In the data rows, the value 128 means zero.
Some points, each followed by its number:
[107 185 120 149 108 112 163  81 158 206 104 111 149 130 126 196 172 116
 130 146 171  92 122  95] 0
[143 162 208 102 147 179  82 121  53  81 166 204 111 119 127 134 124 129
  80 141 123 117 164 117] 1
[111 151 225 100  41  65 116 122  75 110 145 173 123 121 140 143 146 103
  80 124 140 119 152 111] 2
[196 222 224  98 129  95 103 164  84  93 140 151 123 123 154 111  99 120
 134 117  99 124 128 116] 3
[113 117 103 146 145 112  85 101  42  88 159 203 162 145 121 125 126 103
 161 123 111  67 120  81] 4
[141 128 138 128  78  16 128 115 112 127 129 119 192 172 126 191 155 112
 114 115 133 152 136 133] 5
[124 109 169  94  96  74 175 128 191 183 115  54 141 139 115 177 147 126
 172 128 153  78 114 100] 6
[ 74 240  63 158 115 139 163 143 169 174 119  80  79 104 145 139 140 114
 117 134 139  94 130  95] 7
[138  92 102 119 106 121 181 127 208 180 105  54 109 119 121 154 155 157
  56 155 167 169 180 158] 8
[206 191 118 143  79  91  83  95  99  73 116 172  79 109 102 130 150 105
  62 128 135 166 127 131] 9
[ 90 129 116 126 218 170 111  94  85  80 145 137 197 157  86 118 125 107
  85 123 114  93 158 109] 10
[ 58  88 113 121 157 149  88 166 112 102 133 179 120 139 156 140 127 159
  38 160 146 170 182 160] 11
[133  81 143 106 138 103 142 196 144 117 123  78 112 119 164 128 131 104
 238  90 124  81  61  94] 12
[125 175 141 120  10   9 129 124 112 118 136 123 162 142 133 111 123 121
 116 120 115 126 139 124] 13
[123 200  86 128 175 204 173 172 180 183 110 109 100 107 168 145 153 140
  66 140 159 159 162 152] 14
[122 178 124 135  88  75 103 110  53 101 153 188 157 145 144 131 133 128
 214 103 127 108  87 132] 15
[ 67 133 107 132 118 169 181 155 212 199  92  77  87 101 148 137 147 137
  56 137 152 142 148 137] 16
[153 151 151 118  86  67 132  45 117 131 124 113 144 150  83 124 120  91
 191  97 123  77  88  92] 17
[115 137  58 156 173 198 116 141 127 109 136 176 133 128 131 177 178 151
 165 112 169 187  90 165] 18
[169 240 188 122  86  69  91 194 131 102 138 122  94 117 163 147 128 156
 132 145 130 136 128 134] 19
[ 83  90 131 123 170 183  89  92  93  86 135 159 132 133  86  52  74 143
 140 132  77 157 123 142] 20
[116 215 131 125 141 137 155  55 161 167 106  79 145 141  71 165 152 123
 114 147 146  86 152 110] 21
[180 232 132 122 205 157 136 162 158 110 118  42 111 119 127 157 127 141
 128 119 119 171 128 140] 22
[ 93   3  93 147 138 173 105 131 121  99 135 158 124 123 118 146 156 153
  67 160 165 148 168 150] 23
[166 119 163 112 144 130 104  62  35 109 157 219 167 147 116 139 137 131
 103 128 126 128 157 135] 24
[207 170 148  99  80  46 135 119 109 118 137 125 201 165 117  78  89 125
 130 121  79 103 127 104] 25
[140 133  51 162  73  19 149 105 167 161 122  80 136 156 128 107 106 115
 109 129  98 108 130 122] 26
[208 160 202  86  75  53 102 111  75  86 150 147 139 139 105 105 102 130
 137 134  97  97 144 116] 27
[136 198 209  98 104  69  91 108  69  86 151 166 150 126 108 128 121 104
 149 114 103  99 116 109] 28
[148 149  55 160 140 155 138 119 154 137 130 119  63  93 112 191 170 150
  36 164 156 149 179 150] 29
[151 137 127 118  82  23 140  91 134 126 128  96 189 160 100 107 115 124
 198 103 106 116  98 124] 30
New points follow, each followed by the numbers of its three nearest points above, nearest first.
[130 213  77 140 134 158 177 160 179 189 110  92 105 106 171 155 159 149
  65 154 165 163 167 158] -> 14 16 29
[ 75  86 146  95 233 200 132 107 139 138 125 115 122 127 109 150 134 108
 178 127 141  94 104 106] -> 10 20 12
[ 53  78 112 146 149 197 175 122 185 195  96  91 107 131 137 147 147 110
 139 120 159 142  94 137] -> 16 0 8
[106 156 138 111 123 111 120 108 127 160 131 172  88 105 118  25  59 163
 159 128  78 179 114 162] -> 20 3 15
[151  47 168 107 108 119 153 153 185 162 110 111 110 122 133 149 143 148
  31 160 155 170 185 165] -> 8 16 23
[166  86  56 153 159 161 147 158 150 165 118 118  97 127 149 215 171 159
 102 153 183 171 149 159] -> 29 8 18
[161   0 101 159 162 194 157 138 154 165 117 102 121 122 140 155 131 158
 146 138 131 129 141 148] -> 23 8 18
[ 51 158  57 175 109 109 174 133 176 184 104  92  94 119 133  87  95 114
 108 123  93  99 145  97] -> 7 26 16
[132  85  99 135 198 176  97 118  68 103 150 175 181 154 132 117 103 127
 199 118 112  97  94 121] -> 4 20 10
[113  53 116  89  61  52 129 145 153 136 119 124  99 116 131 142 148 135
  25 151 164 134 191 141] -> 8 23 11
[ 59 145 199  99 158 141 130 143 123 110 131  89 151 136 133 120 111 138
 228 112 108  94  81 115] -> 12 28 15
[171 225 163 134  42  51 110 163  95 102 141 151  89 114 145 158 144 146
 144 123 150 138 118 126] -> 19 13 3
[148 144  88 138 180 230 156 171 156 165 113 131  42  75 185 118 146  76
  94 109 148 116 115 109] -> 14 16 7
[ 90  73  71 150 111 149 186 167 208 203 101  80  75  92 166 130 147 125
 120 119 148 151 115 141] -> 16 8 14
[ 58  38  93 141 180 203  98 128 125  85 125 166 137 140  95 142 139 135
 123 130 149 137 116 130] -> 23 20 18
[184  14 107 136  82  91 108  88 140 113 138 145 139 135  83 111 111 139
 163 108 125 173  91 150] -> 30 17 5
[101  66 104 144 137 136 163 154 160 199 119 112 155 134 175  53  72 129
 185 125  84 110  98 111] -> 12 26 30
[185 138 149 109  87  95 183 102 226 187  97  36 107 112 115 124 125 125
 126 137 128  98 146 114] -> 6 8 21
[ 87 108 202 108  81  45 125 188 133 107 132  79 153 135 160 181 173 101
 115 112 138 155 141 133] -> 5 2 13
[ 88  58 100 113  87  82 165 149 173 165 112  99 100 107 151 137 142 164
  39 164 158 156 191 157] -> 8 16 23
[162  25 117 128 190 215 133 138 161 139 114 122  77 102 124 151 173  94
 124 110 161 116  97 101] -> 23 18 12
[ 76 108 159 119 123 125 117  85  86 103 153 142 163 145 110 163 140 136
 234 104 137 122  77 140] -> 15 17 4
[113  22  43 167 139 163 109 132 139 124 131 172  60  92 139 110 122 116
  71 114 147 155 120 143] -> 23 11 29
[168 114 141  86 107  92 172 105 220 183  99  65  99 120 110 148 142 155
 130 121 157 191 120 169] -> 8 6 16
[151  87  90 162 101  78 109 106  78 130 127 189 181 161 143  81  87 116
  68 143  98 118 185 135] -> 24 4 25
[107  76 171 112 192 174 101 140 110  72 140 134 120 119 113 140 136 129
 229  96 136 127  76 127] -> 12 20 18
[143 165  70 153  87 117  60 130  91  52 149 192 157 125  75 143 157 136
  94 155 164 140 160 135] -> 9 24 4
[109 149 211  96  65  49 133 107 131 130 130 100 125 124 117 122 123 105
 193 118 113  68 102  93] -> 17 30 28
[107  98  51 175 199 212 131 132 144 132 118 117 140 131 119 187 179 127
 112 136 170 105 131 125] -> 18 23 29
